(in the rows, 128 means zero)
First come named turns, each shown by rows before and after it. For each pair of rows after them, which turns, in which order, take the first row to the second? The first pair is done for you.
turn Gomum:
[145 145 104 136 149 113 164 125 150 138 128 102 147 148 102 158  91 143
 144 130] => [130 132 126 154 145 138 146 113 124  96 150 111 106 111  90 145  90 118
 149 146]
[134 127 137 103 128 124 152 130 139 114 131 109 151 150 134 146 130 125
 119 136] => [116 124 135 121 122 143 140 141 138 103 140 111 142 145 117 139 108 110
 122 136]
[107 121 104 167  89 151  97 166 123 129 123 132 113 131  99 105 119 105
 145  88] => [144 117 153 130 107 124 116 104  95 111 117 141  97  94 142 115 192 135
 140 112]
turn ral:
[141  96 164 146 117 131  81 124 126 111 118 122  96  88 117  83 169  86
 146 126] => [130 107 177 141 156 135  92  95 122  90 150 119 102  88 132 111 130  87
 115 159]
[139 141 114 114 134 119 122 141 146 149 124 142 160 155 123 139 132 137
 126 120] => [140 133 118 120 114 125 112 149 137 146 112 143 145 140 109 120 152 130
 143 109]
[ 90 142 114 149 123 144 100 166 140 139 114 123 117 125 116 119  74 119
 139 122] => [ 88 140 121 150 126 150  96 164 137 133 114 125 114 119 116 121  73 115
 137 124]
turn sif:
[115  94 127 151 135  92 142 152 154 183 118 116 149 172 100 144 151 204
 141  99] => [ 70  83 146 186 151 143 117 143 127 113 168 120  99 136  73 140  94 165
 129 137]
[141 153 115 138 159 148 154 130 138 107 151 125 123 130 116 139  90 119
 110 153] => [168 154 130 115 160 125 168 109 133 118 132 128 132 124 138 144 132 142
 114 152]
[117 134 127 159  91 170 115 142 102 132 182 125  91 101 130 143 138 107
 131 156] => [155 139 131 125  87 126 135 131 109 170 148 123 116 114 159 146 195 145
 141 138]
[119 124 140 141 113 161 101 148 122 109 130 141 112 106 108 119 121 111
 137 125] => [148 125 154 111 116 128 115 128 120 126 110 145 121 107 135 122 168 140
 140 119]
turn Rekek:
[122 177  92 127 143 155 155 140 167 186 103 142 150 161 100 143 129 133
 141 125] => [115 169  91 138 123 163 141 154 158 180  98 145 134 153  87 128 142 123
 155 116]
[129 142 113 129 125 143 126 143 128 154 111 124 134 143 115 132 116 116
 139 135] => [127 137 115 130 116 146 122 146 122 147 112 125 127 140 109 125 125 113
 142 133]
[141 122 169 129 111 155 145 129 139 108 108 142  81 116 117  91 168 155
 138 109] => [149 127 178 119 129 148 156 108 136 107 112 144  86 116 133 104 169 162
 127 119]
[117 138 162 113 153 133 145 114 121 119 120 134 124 125 131 129 157 138
 117 135] => [117 142 155 111 159 130 150 115 131 127 123 131 137 136 134 136 143 139
 110 135]
Now pairs of rows:
Between the rows of a pair lie two turns.
[113 137  46 110 194 124 157 136 169 133  94 162 187 163 136 153  82 132
 116 116] => [ 96 112 110 128 195 161 131  85 106  45 124 180 102  81 129 140 114 109
 120 157]	Rekek then sif
[114  97 184  93 145 150 106  75  76  91 154 119 107  69 113  99 111 125
 112 143] => [116 123 145  80 180 132 133  87 120 137 161 101 170 129 126 127  46 135
  80 143]	ral then Rekek
[136 124 133 114 153 122 132 110 118 108 139 130 109 116 136 135 140 130
 127 146] => [141 128 114 108 154 108 143 124 136 136 130 125 137 141 141 140 129 140
 127 131]	Rekek then ral
[120 130  77 151  87 156 119 147 122 105 112 150 134 195  85  73 106 159
 152  68] => [161 131 108 112  92 121 135 109 110 116  90 153 137 180 125  78 179 194
 157  70]	sif then sif
[ 73 160 105 186 138 144 122 136 143 157 144 106 134 140 134 116  76 119
  93 141] => [104 170 107 157 144 112 144 122 153 185 122 106 160 156 162 129 107 148
  89 136]	sif then Gomum
[144 123 160  77 125 103 160 146 123 107 126 131 140 116 160 151 193 134
 138 158] => [101 130 106 121 115 138 143 209 156 123 141 120 161 157 115 143 101 100
 132 144]	Rekek then Gomum
[126 134 137 116 175 122 147  92 110 157 121  68 139 114 147 143  56 155
  92 140] => [142 121 113 122 108 108 130 140 119 198  70  69 136 124 120 102 116 157
 141  86]	ral then ral
[ 88 126 122 131 112 149 111 181 145 103 139 132 120 124 105 127 100 106
 117 126] => [ 91 130 136 126 129 151 116 159 136  88 153 132 119 113 113 140  96 108
 106 145]	Rekek then ral
[154 113 145 110  94 107 121 125 108 143  88 110 123 115 153 139 212 146
 118 113] => [ 94 108 110 166  81 162  92 175 114 116 117 105 108 119  97 124 120  93
 116 114]	sif then ral
[127 119 148 128 139 146 149 121 133  80 150 133 120 111 109 132 108  75
 124 146] => [129 130 129 123 146 139 157 137 154 105 148 128 150 140 110 144  82  80
 117 140]	ral then Rekek
[155 134 125 109 135 116 146 112 136 141 131 124 150 134 150 142 133 149
 114 127] => [153 118 126 119 105 121 132 128 125 140 112 131 126 118 134 121 166 139
 139 112]	ral then ral
[165 128 134 111  99 123 133 128 108 150  91 161 116 103 136 102 195 126
 165 109] => [164 145  98 104 114 111 149 149 146 186  89 146 164 152 140 119 149 133
 148  99]	ral then Gomum
[ 98 121 126 133 159 150 146 124 132 101 157 115 135 128 123 143  85 110
  94 138] => [115 128 103 119 146 130 154 143 158 142 131 108 165 157 127 144 100 124
 102 110]	sif then sif
[113 124 128 141 158 129 149 115 132 118 137 117 125 137 129 156  94 160
 116 136] => [110 120 139 142 154 135 144 108 120 105 140 119 107 121 126 151 102 156
 122 140]	Rekek then Gomum
[145 131  94 135 133 111 117 159 161 169 107 133 171 155 124 144 113 128
 131 117] => [146 109 116 148 101 123  96 157 131 142  96 143 120 111 109 115 168 115
 161 108]	ral then Rekek
[116 120 102 152  94 160 122 193 125 157  91 169 106 105 116 118 176 126
 155 131] => [132 120 139 131 123 151 134 143 104 130 101 175  91  76 146 128 205 142
 142 157]	Rekek then Rekek
[116 117 122 138 109 141 126 149 131 120 120 144 120 143 135 116 137 128
 153 116] => [124 116 138 132 117 135 130 128 121 109 122 149 112 129 146 119 151 135
 150 127]	Rekek then Rekek
[105 104 133 148 127 144 114  94  87  96 148 118 101 119 103 126 124 102
 107 111] => [105 122 123 141 153 134 130  92 108 114 156 110 134 146 115 146  89 112
  85 117]	ral then Rekek
[124 105 134 164  81 112 105 168  90 123  92 128 105  93 112 107 176 114
 123 114] => [119 118 165 154 137 119 117 116  79  86 133 130 101  77 142 141 146 119
  87 163]	ral then Rekek
[127 139 107 127 138 117 128 147 154 168 102 128 154 147 109 129 135 160
 119 104] => [ 98 136 121 147 166 145 119 126 141 125 144 130 135 127 102 143  87 137
  98 137]	sif then ral
[128 113 146 134 119 143 109 124 103 107 126 141  96 110 116 103 150 105
 133 126] => [154 136 125 106 135 109 138 133 141 159 110 128 154 160 142 127 137 136
 118 115]	Rekek then Gomum
[113 127 115 136 106 151 117 195 179 152 135 134 160 170 127  93  94 118
 126 129] => [152 138 153  89 145 108 147 133 169 157 132 137 176 160 183 122 145 158
 108 150]	sif then Gomum
[161 127  67 129 106 136 131 132 125 183 120 126 173 160 100 112  61  95
 103 123] => [191 132 112  91 145 106 157  72 111 171 126 130 174 142 151 140 102 128
  85 152]	sif then Gomum
[154 135 139  89 139  89 161 103 146 148 120 136 154 129 149 142 170 164
 148 130] => [146 142 113 100 127  94 157 135 166 170 115 131 170 152 134 135 144 156
 151 112]	Rekek then Rekek
[110 129  87 114 130 107 159 126 164 177 105 130 167 140 149 130 129 134
 151  77] => [ 67 110 115 152 130 164 122 111 123 100 150 141 100  87 121 117 103  89
 151 110]	Rekek then sif
[105 116 102 165  77 152 115 190 148 137  89 123 108 135  72  80 123 108
 146  97] => [131 122 187 125 146 140 141  77  98  71 128 136  76  73 137 119 166 134
 110 167]	Gomum then ral
[190 108 138 118 100  89 121 119 138 150  92 153 124 130 154 108 253 141
 151 111] => [188 115 172 111 147  96 131  70 118 112 128 156 112 104 178 132 235 140
 121 152]	ral then Rekek
[138 126 102 150 115 125 147 139 155 180  89 154 159  98 135 138  84 128
 112 127] => [129 129 119 151 141 136 150 111 142 151 111 154 146  82 143 150  70 124
 100 151]	sif then ral
[133 119 177 105 190 131 132  61  93  53 190 135 106  94 157 164 143 130
  94 190] => [ 77 120 109 161 167 174 105 147 130  70 200 124 124 138  92 145  42  83
  96 161]	Gomum then Gomum
[141 117 181 112 149 145 123  84 100  78 166 150  97  71 129 139 134 132
 127 161] => [157 139 104  97 126 106 143 157 177 187 120 129 187 168 124 140 104 155
 133 105]	Gomum then Rekek
[102 129  97 189 149 153 137 163 131 131 183 132 153 174 101 127  50  90
 102 140] => [130 106 177 164 150 144 135  87  69  73 179 154  86  94 133 120 154 105
 117 174]	ral then Gomum
[147 121 125 122 146 119 142 112 129 140 108 122 142 135 140 128 133 157
 123 125] => [117 116 118 148 145 149 131 123 125 119 128 121 131 132 120 124  92 131
 117 132]	Rekek then sif
[130 144  94 130 135 138 118 140 131 147 136 122 135 144 124 121  80 128
 115 127] => [145 148 118 108 159 123 132 105 120 138 142 124 131 129 148 135 102 145
 106 143]	sif then ral
[130 116 129 159  90 140 123 144 129 122 123 141 112 123 112  99 136 114
 148 108] => [142 123 118 147  94 122 135 148 145 151 108 138 137 144 124 108 142 130
 145 101]	Gomum then Gomum
[148 135 154 141 100 151 144 133 109 102 101 127 127 114  93  73 174 140
 143 115] => [123 138 135 163 107 172 137 151 119  99 116 123 134 129  72  72 116 119
 130 116]	Gomum then sif
[113 115  98 119  85 155 130 153 168 189 118 100 146 145  90 119 121 112
 144 102] => [138 106 133  97  80 138 129 126 141 174 103 110 121 113 113 115 193 130
 160 105]	Gomum then sif
[153 152 130 104 162 119 127  94 114 131 153 106 141 138 152 132 136 132
 102 175] => [123 146 110 135 151 148 107 126 119 125 165 100 133 144 120 121  89 106
 103 171]	Rekek then Gomum
[149 122 174 117 126 108 137  81  94 111 117 149 100  89 144 134 180 147
 123 152] => [ 98 127 140 165 140 154 116 120 113  93 158 138 103 111 101 136  66 102
  99 161]	Gomum then sif
[126 120 131 161  92 152  88 165 125 114 126 128  95 109 106  85 121  95
 156  97] => [179 133 167  99 132  97 127 100 121 131 115 130 119 106 168 119 184 149
 137 117]	Gomum then Rekek
[141 135  80 128 107 120 131 172 158 190 104 108 160 191 125 119 142 149
 143  76] => [110 106 151 156 117 176  99 112  79  75 154 128  59  92 115 107 159 113
 142 132]	Gomum then Rekek
[112 136 111 154 122 143 108 164 135 131 137 130 123 137  98 119  94  96
 139 117] => [107 134 129 155 137 147 109 141 120 107 154 135 109 121 106 125  96  98
 131 138]	Rekek then ral
[134 147  82 143 120  98 124 125 140 177  99  98 164 151 120 142 118 111
 158 124] => [148 145 126 122 158  91 135  63 112 145 119 105 149 115 154 164 143 126
 146 161]	sif then Gomum
[120  92 135 140  82 127 115 150 100 129 108 140  70  98 110 111 197 113
 164 125] => [108 101  99 153  73 133 115 189 127 160 103 134  98 132  93 110 153 109
 162 108]	Gomum then Gomum
[144 108 169 132 111  95 107 119 128 117 118  69 131 111 174  87 222 134
 148 118] => [120 108 126 162  84 111  90 173 148 139 111  62 143 140 137  71 179 114
 161  91]	Gomum then Rekek
[144 130 128  83 160 138 162 102  98  97 146 138 103 119 136 139 169 113
 109 175] => [125 142  78  98 162 143 165 147 137 132 150 122 146 171 119 147  98 107
  97 157]	Rekek then Gomum
[130 140 103 117 147 117 158 138 151 148 122 120 155 146 120 143 107 126
 100 120] => [125 139 110 120 157 124 156 128 146 136 134 119 150 139 121 149  97 124
  90 132]	sif then ral
[142 138 130 136 119 128 126 148 123 147 107 119 125 145 119 104 146 149
 129 121] => [147 138 147 125 133 126 129 122 110 134 116 120 116 128 133 114 159 154
 120 136]	sif then Gomum
[136 155 123 111 172 114 166  99 136 142 152 113 161 153 164 159 103 164
  91 140] => [105 142 128 142 167 155 141 103 115  95 178 115 122 126 135 150  71 129
  91 155]	sif then Gomum
[143 120 126 139 106 116  99 137 114 134 108 125 105  95 108  88 152 132
 145 126] => [126 124 109 150 108 130  95 154 122 132 124 120 110 109  94  87 114 118
 138 129]	Gomum then sif
[118 131 132 129 137 151 124 129 123 124 151 129 115 123 125 141 107 120
 123 146] => [115 136 118 129 134 146 127 143 134 140 142 125 131 137 120 139 102 123
 124 133]	ral then Rekek
[138  87 144 141 144 151 120 134 141  92 125 181 130  92 149  81 169 127
 132 134] => [147 107 113 131 158 130 137 157 179 142 115 169 183 140 159  99 136 143
 121 118]	Rekek then Gomum
[153 156 146 101 105 107 129 140 117 127 113 102 114 154 113 131 119 132
  91 153] => [152 151 147 105  92 110 124 146 114 126 111 105 106 145 107 121 130 129
 103 149]	ral then ral
[121 144 160 123 161 123 142 104 128 111 162 125 126 127 143 148 101 135
 101 163] => [131 148 151 112 159 107 151 108 141 133 149 122 145 141 153 152 109 148
 104 158]	Rekek then sif
[126 151 121 153 104 139 117 125 148 138 101 131 123 149 123 133 115 119
 159  99] => [123 152 148 145 141 146 123  87 131 108 130 133 108 129 141 151 103 119
 140 131]	sif then ral
[117 106 146 146 113 132 117 151 110 144 111 138 113 110 112  97 138 119
 155 129] => [126 112 140 134 116 118 127 154 121 165  99 133 132 124 119  99 147 130
 155 120]	Rekek then sif
[143 120 147 104 132  98 127  88 113 128 122 141 154 137 146 151 122 140
 132 137] => [122 118 148 124 137 120 119  92 105 105 143 138 137 129 130 150  91 124
 127 147]	sif then sif
[129 153 165 169 154  93 133 123 111  68 159 127 103 109 191 119 132  85
 123 140] => [127 167 145 163 170  82 148 131 135  91 161 119 136 142 197 134  98  94
 107 136]	Rekek then Rekek
